In the data rows, the value 128 means zero.
Some points, each followed by its number:
[152 186 188  70  81 139  97 109 147 142 188 176 104  72  87 206 255 128
  59 109 172  76 128 162 165 149  73  49  26] 0
[139 105 138 126  99 138 101 120 110  98 140 133 110  93 138 118 137 173
 150 148 125 111 128 131 133 167 103 143 109] 1
[119 240 150  44 118  97 148 124 198 191 191 228 117 100 111 165 200 149
 255 112 154 122  58  95  90 254  69 108 154] 2
[119 116  90 128 147 105 102 117 142 113  93 115 132 143 102 147 161 130
 201  94 143 163  95 161 135 100 128 145 100] 3
[144  71  57 106 109 195 134 167 126 148 103  60  95 158 108  70   0  80
  55 179 164 139 106 185  45 206 151 217 114] 4
[135 127 117  94 137 100 119 144 112 148 107 120 139 135 131 136 134  92
 147  90 101 131 153  89 142 132 117 132 133] 5
[137  95 110 121 127 129 137 142 110 213 141 181 179 158 123 203 117 101
 206 135 143 131  92 113  95 155  99 132 139] 6
[127 185 227  24 104 122 136 119 151 142 185 185 134  76  80 172 238 145
 189 117 121  81 170  73 161 139  46  16   0] 7
[138 121 116 125 103 133 126 120 134 131 124 125 109 115 114 122 129 122
 117 139 138 136 127 142 137 155 125 133 122] 8
[118 117  98 146  95 131 107 124 105 114  96 113 136 133 105 115 143 127
 120 120 108 124 137 143 166 126 134 142  90] 9
[111 107 128 173  97 139 159 164 105 133 133 104 167 163 157 116  60 138
 147 188 133 152 121 114 114 138 147 122 200] 10
[147  91 160 165 139 112 125 130 195 113 177 150 146 149 123  90 103 135
 140 162 143 133 141 178 110 142 130 163 138] 11
[113 129 159 139  99 122 142 145 106  98 153 131 136 124 146 100  99 152
 136 153 114 128 144  96 135 141 120 140 156] 12
[129 121 175 147  59 112  90 151 183 107 150 164 135 104 104  58  85 134
 165 161 140 140 158 141 136 190 123 171 131] 13
[136 129 112 113 149 151 120 127 124 117 133 157 127  86 154 153 173 178
  89 138 161 126 117 143  93 102 124 126 111] 14
[107  90  82  81 171 157 110 161  80 119 129 126 152 119 167 173 108 150
  83 117 143 144 154  96  63  35  96  99  36] 15
[ 94 127 132 128 109 148 158 154  90 136 117 124 142 115 155 168 135 153
 130 120 148 142 130  59 119  71 108 104 131] 16
[136 112  89 134 144 121 107 137 103 114  68 127 110 151 108 101 130  87
 122 106 114 107 162 102 155 120 123 175  72] 17
[166  98 133 185 103 129 108 121 108 120 118  95 119 153 130 132  90 130
 160 139 105 116 116 153 117 145 135  92 132] 18
[247  74 127  91 193 179 134  98 123 200 214 115 197 198  72 158  66  49
 203  81 172 117 129 108  90 213  76 109  52] 19
[128 121 108 146 128 140 124 121 127 143 125 105  85 149 120 136 144 152
 157 121 134 102 109 160 124 134 126 119 123] 20
[159 133 145 174 148  76 141 140  91  79 159 165 161  82 139 121 121 147
 122 119 146 115 131  77 120 138 121 148 106] 21
[112 177 107 113  98  64 117 144 148 115  89 113 151 108  85 123 170  94
 161 108 125 196 132  78 190 109 126 138 118] 22
[128 111 128 117 120 138 122 129 131 124 130 105  92 131 117 112 109 126
 131 130 132 121 144 144 132 140 117 123  95] 23
[153   8  56  40  71 114  75 120 170 213   5 141 123 145 118 190 255  64
 255  97 138 126  58 192 136 255  30 183 121] 24
[151 135 109 125 150 137 135 145 145 134 103 127 106 132 180 111 138 110
 110 123 151 154 110  97  98 128 152 120 132] 25
[136 137 139 127 105 134 125 127 146 132 147 138 122 138 100 124 120 130
 143 140 141 143 137 143 132 155 134 121 158] 26
[123 124 176 140  94 147 173 118 129 138 137 150 177 116 126 140 117 112
 124 160 136 150 127 151 166 105 137 124 132] 27
[165 177  56 110 138 146  95 114 194 137 181 225 104 106 175  58  94  78
  17 185 151 138 150 183 109 191 152 214 118] 28
[135  94  97 155 169 172  78 102  76  72 122  85  58 152 154 122 134 195
 116 130 136  98 106 217 109 100 125  90  62] 29
[ 63  60  63 223 255 116  49 132  39   0  47  36  93 189 238  70 113 178
  49  82  52  37 205  99 168   0 205 184 153] 30
[117 104 154 138 118 139 156 173 102 120 108  78 101 113 158 126 102 136
 102 114 161 132 147  77 120  97 137 100 127] 31
[115 130 114 145 131 117 147 140 145 129 136 134 147 131 134 130 134 141
 119 145 150 152 116 139 115 114 136 131 156] 32
[143 118 122 109 149 154 149 130 123 115 134 107 108 106 147 115 102 139
  90 124 147 149 133 108  95 118 120 118 105] 33
[108   0 255 255 166 208   0  78   0   0 148  80  43 112 198 135 233 255
 140  81  92   0 253 183 213  36  55  13  15] 34
[132 148 126 131 145 124 137 131 139 141 160 127 136 149 129 142  97 115
 124 127 141 130 115 136  99 123 135 109 148] 35
[150 127 139 113 143 131 147 110 163 160 123 135 111 120 120 121 138 128
 108 127 118 135 125 132  92 133 124  97 144] 36
[144 145 149  98 107 130 110 123 137 142 153 139 116 103 112 154 172 112
  98 123 151 107 132 137 150 151 101 104  75] 37
[131 157 105 107 149 134 100  93 130 103 158 161 142 115 130 147 153 131
  85 125 111 117 103 176 125 126 135 156 103] 38
[132 125 111 118 130 119 133 131 145 138 116 147 150 111 104 154 144 108
 103 113 140 156 125 117 109 115 128 112  89] 39
[ 80 163 152 106 106 147 138 156 135 121 128 166 137 147 159 147 149 139
 160 146 143 126 111  92 112 109 139 113 149] 40
[128 118 160 127 172 118 146 134  99 138 135  80 153 164 120 150  85  98
 193  79 114 128 129  81 147 106 138 109 130] 41
[143 121 108 140 135 120 102 107 126 110 123 125 116 113 109 131 130 122
 117 102 136 118 128 154 132 135 140 127 101] 42
Which point above is nearest to each new point by angle? Its number follows each.
[153 172 144 188 209 117 111 134 174 137 169 123 142 223 178 187 155 119
 161 123 109  89  79 142  76  94 177  42 160] 35
[187  96  80  59 127 143 149 178 132 176 104  62  52 120  94 120  89  84
 158  96 181 176 155  92 101 177  88 133  37] 23
[139 114  81 145 152 121  99 138 103 113  53 124 101 159 105  99 131  79
 124  98 109  96 168  98 158 115 121 178  56] 17
[144 163 126 123 135 138 142 114 141 145 146 130 125 128 111 146 155 140
 137 113 131 127 106 130 119 138 133 109 129] 2
[159  89  25 120 160 132  76 106  75 115  72  59  72 134 141 113 107  84
 139  98 111 100 158 102 166 150 104 159  77] 17
[102 182 132 101 122 105 211 143  86 111  74  51  91 119 172   7  36  78
 163 118 102 160 132  45 181 152 109 177 178] 12
[107 135 105 123 106 134 126 129 129 121 142 147 120 107 151 115 126 143
  79 160 127 136 129 152 131 120 139 149 128] 28
[126  95  75 109 112 140 106 139  75 106  89 138 154 117 140 159 140 124
 110 123 134 135 132  99 118 101 121 150  84] 15
[104 144 127 124 137 120 129 130 109 123 117 104 123 134 121 141 112 119
 139 117 109 125 133 105 142 102 128 117 129] 41
[ 71 132 134 119 118 128 131 136 142 130  98 134 132 130 129 113 147 163
 179 154 102 137 128 118 139 129 119 127 159] 40
[135 113 109 123 126 153 129 135 123 126 122 103 113 138 120 105  76 114
  98 146 137 129 120 156 106 155 136 156 121] 4
[107 123 105 144 118 104  97 121 124 106 108 139 133 102 118 135 137 135
 121 131 123 137 123 150 147 107 123 156 108] 9
[158 124 151  95 153 139 155 117 185 200 123 148 108 126 119 130 149 131
 109 116 117 138 120 127  58 128 123  90 159] 36
[126 147 199 143 146 142 146 140 139 122 202  92  89 154 176 131 124 203
 143 126 127  92 113 148  89 121 146  73 221] 35
[124 127 153 137  94 116 108 139 159 115 140 146 135 115 118  93 109 136
 150 146 133 136 139 137 130 157 126 149 137] 13
[157 126 141 107 150 137 150 116 167 170 118 136 107 116 124 121 143 133
 104 121 122 137 126 129  78 136 121  95 148] 36
[100  62 109 138 128 123 141 188 127 193 117 135 136 173 181 147 118 158
 199 138 142  80  99 136  48 157  87 167 190] 6
[164 106  84 120  27 146 124  99 158 131 109 120  56  73  67 103 131 102
  74 173 166 165 130 193 166 231 119 148  96] 8
[ 95 190 103 114  80  38 115 151 164 112  79 117 156  97  60 123 190  94
 180  99 131 207 134  69 210 104 125 153 109] 22
[121 122  98 125 140 115 117 123 137 125 101 114 130 140 110 140 149 127
 169 104 137 152 105 146 132 109 130 140 115] 3
[162  62 173 178 160 113 137 139 226 115 197 162 170 155 129  76  71 130
 147 173 157 154 158 196  97 139 137 183 133] 11
[143 131  99  97 168 172 114 123 120 116 141 185 127  57 177 180 215 226
  55 145 187 127 104 150  55  76 121 114 105] 14
[ 86 139  73 130  89 152 135 131 148 101 112 120 112  87 172  90 153 214
 110 184 158 166  64 192  94 204 131 173 241] 32
[121  82 171 167 140 152  64 112  77  44 135 114 108 122 151 124 160 213
 123 120 117  78 160 151 149  98 111  89  94] 34
[117 139 105 137 137 116 129 110 113 106 104  97 119 127 147 123 160 131
 106 118  96 145 128 130 180 106 155 137 159] 30
[133 183 211  48 106 126 138 124 146 135 167 162 123  85  92 159 216 140
 173 115 127  90 160  85 158 131  64  34  10] 7
[104 107  22 122 173  84  90 119 149  99  26  67 134 167  77 155 189 131
 255  45 148 203  60 189 134  59 138 170  82] 3
[180 144  85 129 175 150 149 164 162 149  70 125  82 132 233 107 159  94
  90 109 171 182  89  74  74 125 173 111 126] 25
[113 129 128 149 134 143  88 123 115 106 136 122 111 154 108 133 114 142
  94 136  96  96 131 184 132  84 150 133  74] 29
[106 143 138 117 118 136 132 141 132 127 128 143 131 137 139 137 138 134
 143 135 133 126 121 113 120 119 133 122 136] 40
[127 126 148 134 114 137 148 122 129 133 133 136 148 124 123 135 124 119
 122 140 131 137 129 137 144 117 133 124 127] 27
[121 117  90 103 188  82 118 127 133 175 116 186 233 116 114 145 116 142
 242 113  83 142  97  67  49 144 103 138 122] 6
[140 115 139 139 135 122 128 129 152 122 145 139 136 129 126 110 119 130
 129 140 135 134 135 148 124 134 131 144 127] 11
[112 184 119 142 150 134 169 121 126 158 110 120 106 133 135 115 130 156
 135 134 123 163  90 112 120 110 145 119 205] 32
[ 94  81 255 165 165 154 120  94  78 129 202 156 254 204 157 223 139 172
 255  73  85  47 104 137 140  23 138  62 158] 41
[129 116 165 126 168 120 136 127 100 136 131  77 150 159 128 144  87  98
 199  78 106 126 129  84 151 106 143 106 130] 41
[ 98 137  78 165 137 103 176 153 184 138 150 144 174 131 140 147 151 159
 105 175 186 197  81 172  88  98 150 135 183] 32
[134 122 111 131 119 124 126 127 130 134 152 149 115 126 160  99  89 108
 112 157 135 130 151 109 128 147 112 148 139] 28
[152  68 122 115 110 148  81 130 136 126 135 148  96 137 114 100  66 113
 165 139 134 113 151 146  93 184  88 164  67] 23
[ 94  88  92 166 202 119  89 132  84  52  90  81 106 160 192  89 112 148
  93 111  88  84 165 111 143  67 166 162 142] 30
[166 215 123  65 150  97 159 128 140 185 175 186 137 137 112 155 142  39
 189  59 155 124  99  39 112 202  79 139 102] 2
[131  95 132 108 112 147 108 123 138 121 131  89  56 133 100  91  98 128
 135 128 130 111 157 164 136 154 103 119  61] 23
[109  81 164 158 142 152  85  99  69  36 146 121 151 127 127 157 133 182
  89 115  98  51 194 128 145  38 148  86  73] 34
[120 119 130 150 116 133 144 144 118 128 134 117 146 147 140 124  98 134
 134 152 130 141 124 118 121 133 138 122 164] 10
[132 135 115 130 122 133 144 126 127 135 129 125 135 129 125 137 130 126
 118 132 137 140 113 129 124 130 136 131 144] 32
[138 130 116 120 150 149 124 122 128 124 134 154 133  96 147 157 172 177
  94 135 154 122 112 141  90 102 127 119 123] 14
[137  93  61 138 158 109  89 137  81 105  30 141  98 178  94  61 133  51
 109  92 100  82 197  70 176 108 115 217  25] 17
[135 171  92  94 159 142  87  73 136  89 180 181 146 105 135 155 166 133
  54 121 110 107  91 212 121 132 136 178  92] 38
[118 112  93 148  97 133 106 124 106 110  93 111 136 131 105 116 139 126
 117 122 112 125 137 139 158 134 126 144  94] 9
[167 128 130  90 166 133 146  98 182 191 112 150 114 114 124 133 154 121
 107 115 110 143 122 138  66 131 113  81 143] 36
[ 92 134  78 177 139 102 187 161 190 135 149 149 186 133 137 139 152 170
  99 179 199 204  85 176  82  84 155 145 199] 32
[101 122 193 121  96 138 208 140 122 158 161 163 198 127 145 165 122 134
 141 189 144 155 114 159 136 121 102 104 185] 27
[136 105 117 126 130 133 138 136 113 184 135 160 162 148 128 175 116 109
 177 134 140 132 105 117 106 144 112 138 140] 6
[ 90 133 146 129  94 150 172 175  83 144 120 115 139 111 159 196 139 163
 145 120 160 134 121  34 108  57  95  91 132] 16
[135 120 109 133  83 130 131 131 124 137  96 117 113 116 125 106 113 113
 141 161 133 149 124 128 147 177 135 131 147] 8
[172 154 171 147 139 195 109 107 149 155 144 117  57  88 171  85 123 228
 121 154 114 165  78 134  73 182 108 105 200] 36
[132 118 160 128 166 121 131 123 101 127 136  79 143 155 127 139  91 100
 179  86 110 127 126 102 154 111 146 107 121] 41
[114 101 186 206 134 167 139  94  85  44 142  64  92  85 154 141 194 255
   0 142 131 108 184 195 160   0 151   2 141] 34
[152 140 102 102  99 134 129 120 144 142 139 135 109 107 119 115 131 103
  97 150 158 151 136 149 143 144 141 120 100] 8
[125 118 116 160 123 104 123 153 138 143 117  96 124 152  99 155 129 118
 147  97 143 138 115 126 120  93 141 116 105] 3
[121 133 155 105 152 103 169 145 122 146 143 127 141 137 158 124 116 118
 159 103 119 145 131 116 134 121 142 133 178] 41
[168 133 151 165 154  82 140 131  95  84 171 173 158  81 141 120 115 147
 131 117 152 115 121  79 108 150 118 143 109] 21
[168 106 146 132 153 133 148 108 159 121 133  80  72 121 118  70  73 101
 177 132 137 112 150 102 138 219 137 118 135] 23
[119 102 155 140 115 138 161 172 100 117 104  72  99 111 159 119  97 132
 102 110 165 137 151  69 124  98 139  95 129] 31
[153 116 119 104 154 164 150 134 120 110 134  99  97 101 154 107  89 140
  75 124 156 157 135  98  80 126 116 113  99] 33
[152 113 101 122  72 138 126 106 139 125 122 122  82  94  95 113 130 119
 108 151 154 143 131 157 149 195 117 139 115] 8
[123 116 110 128 120 128 114 132 113 139 113 129 129 136 133 129 124 122
 143 127 125 114 135 123 130 121 118 136 124] 17
[150 167 104 107 106  96 165 132 140 146 147 130 142 112  96 128  96  67
 109 102 141 147 105 119 113 145 147 149  97] 39
[ 98 157 158  98  80 122 135 133 170 131 138 179 140 124 118  95 131 107
 175 144 111 121 155 109 160 169 121 164 141] 13
